In the rows, zero is written as 100.
One turn sends every row of this set to another row. A few are shown first. Where does it send the rows asked after them?
Fupog: | 102 | 107 |  91 |  82 |  98 |  92 | 100 |  85 | 106 | 108 | 108 | 115 |  88 | 127 | 102 |
pib: |  81 |  98 |  99 |  79 |  95 |  93 |  85 |  95 |  83 | 107 |  88 | 107 | 101 | 102 | 108 |
buf: |  96 |  96 |  96 |  84 | 102 |  77 |  83 |  94 | 108 | 116 | 115 | 111 | 113 | 102 |  96 |
sevat: | 109 | 104 |  88 |  89 | 114 | 106 |  92 |  99 | 104 | 105 | 113 | 115 |  97 | 110 | 114 |
leta: |  93 | 108 |  95 |  92 | 100 |  88 | 100 | 100 | 109 | 120 | 114 | 123 |  89 | 109 |  92 |
Sola: |  92 | 100 |  96 |  83 |  93 |  82 |  90 |  98 | 111 | 107 |  80 | 105 | 109 | 112 | 103 |
nam: |  83 | 100 |  99 |  80 |  98 |  90 |  83 |  94 |  81 | 108 |  90 | 109 | 106 | 103 | 110 |
guti: |  91 |  96 |  99 |  87 | 104 |  79 |  99 |  95 | 109 | 110 | 111 | 120 | 102 |  92 | 118 |
kanud: | 100 | 106 | 102 |  84 | 101 |  89 |  79 |  85 | 111 |  97 | 108 | 119 |  84 |  97 | 102 |
pofel: | 102 |  99 |  85 |  99 | 101 |  94 |  88 |  92 |  99 | 115 | 103 | 120 | 116 |  92 | 111 |
Ziva: | 106 | 111 |  76 |  85 |  99 | 102 | 104 |  96 |  97 | 120 | 103 | 105 | 104 | 103 | 103 |
fovob: |  91 | 109 |  83 |  80 | 102 |  95 |  85 |  90 | 108 |  96 |  94 |  98 | 104 | 113 |  94 |
tegi: |  92 | 118 | 105 |  96 |  98 | 107 |  94 |  76 | 107 | 111 |  89 | 114 | 104 | 101 | 102 |
piriz: |  86 | 100 | 104 |  76 | 106 |  87 | 109 |  90 | 114 | 114 |  95 | 104 | 106 | 104 |  93 |
faled: |  84 | 108 |  92 |  82 | 108 |  87 | 107 |  93 | 115 | 120 | 106 | 109 | 104 | 100 |  91 |
belit: |  93 | 108 |  87 |  70 | 101 | 100 |  87 | 104 |  98 | 120 | 104 | 118 |  94 |  99 |  90 |
tet: | 109 | 100 |  97 |  81 |  93 |  86 |  88 |  97 | 103 | 110 | 116 | 111 |  94 |  92 | 114 |
pefa: |  97 |  95 |  97 |  93 | 101 |  94 |  93 |  91 |  97 | 116 |  91 | 120 | 122 |  96 | 115 |
nus: |  83 | 100 |  95 |  88 |  88 |  96 |  92 |  94 | 100 | 103 |  92 | 135 | 100 | 110 | 107 |
lil: |  93 |  96 | 101 |  87 | 108 | 107 | 107 |  90 | 103 | 111 |  90 | 107 | 102 |  85 | 107 |
bafa: |  89 | 107 |  87 |  71 | 101 | 103 |  89 | 102 | 102 | 121 | 102 | 117 |  93 |  97 |  89 |
meze: |  90 |  94 | 101 |  84 | 106 |  79 |  80 |  95 | 115 | 112 |  98 | 108 | 113 | 100 |  98 |
Teda: | 106 |  98 |  81 |  68 |  94 | 104 |  93 |  88 | 101 | 107 |  94 | 112 | 104 | 107 | 115 |
nar: |  95 |  99 | 109 |  94 | 113 | 106 |  94 |  87 | 107 | 121 | 102 | 109 | 113 | 102 |  91 |
zufam: |  90 |  92 | 106 |  80 | 104 |  98 |  87 |  93 | 120 | 107 |  99 | 106 |  99 | 122 | 108 |
depog: |  99 |  96 |  96 |  91 | 104 | 107 |  95 |  91 | 111 | 127 | 110 | 116 | 110 | 101 |  90 |
dib: | 100 | 105 |  97 |  96 |  93 | 108 |  93 |  94 | 104 |  92 |  90 | 120 | 102 | 117 | 108 |
sigip: |  97 | 115 | 101 |  80 |  86 |  88 |  85 |  91 |  98 |  93 |  93 | 109 | 106 | 110 |  97 |
Depo: | 101 | 119 | 101 |  77 |  92 |  81 |  96 |  86 | 107 | 111 | 112 | 125 | 106 | 106 | 109 |
siki: | 105 | 122 |  98 |  80 |  93 |  84 |  94 |  87 | 107 | 111 | 110 | 126 | 105 | 105 | 107 |
Raf: |  94 |  97 | 113 |  99 |  97 |  98 |  99 |  94 |  90 | 110 |  89 | 120 | 106 | 109 | 110 |
rezat: | 105 | 105 |  87 |  91 | 115 | 106 |  92 |  97 | 101 | 103 | 112 | 112 |  98 | 107 | 117 |
kabi: |  87 |  96 | 103 |  90 | 108 |  76 | 102 |  93 | 102 | 101 |  97 | 113 | 105 |  97 | 115 |
Puso: |  88 |  93 | 106 |  84 | 104 |  98 |  89 |  92 | 117 | 103 |  98 | 104 |  97 | 122 | 110 |
tok: |  98 |  99 |  92 |  83 | 109 | 106 | 106 |  91 |  98 | 117 | 106 | 105 | 106 |  87 | 110 |
Fet: |  99 | 100 |  89 |  84 |  99 |  92 |  85 |  93 |  89 | 102 | 106 | 116 |  79 | 105 | 107 |
vok: |  94 |  97 | 108 |  77 |  93 | 110 |  87 | 100 |  97 | 101 |  98 | 111 |  96 | 113 |  91 |
Zozal: | 106 | 113 |  87 |  77 |  87 | 103 |  95 |  80 |  99 | 113 |  96 | 114 |  88 | 102 | 101 |
gebul: |  90 | 118 | 107 |  93 |  93 | 103 |  97 |  75 | 106 | 110 |  88 | 111 | 103 | 103 | 103 |
tuve: |  99 | 102 | 114 |  88 | 104 | 104 |  88 |  90 | 106 | 107 |  93 |  95 |  99 |  99 |  92 |
bogi: |  90 | 111 |  93 |  85 | 106 |  98 | 102 |  86 |  89 | 112 | 104 | 123 |  98 | 119 |  90 |
teze: | 102 | 102 | 114 |  79 |  97 | 111 |  91 |  80 |  95 | 101 | 110 | 110 | 101 | 104 | 103 |

Zozal turns into vok
kabi turns into pofel
Where do these go?
belit turns into Puso
bafa turns into zufam
meze turns into guti
kanud turns into nus
tuve turns into leta

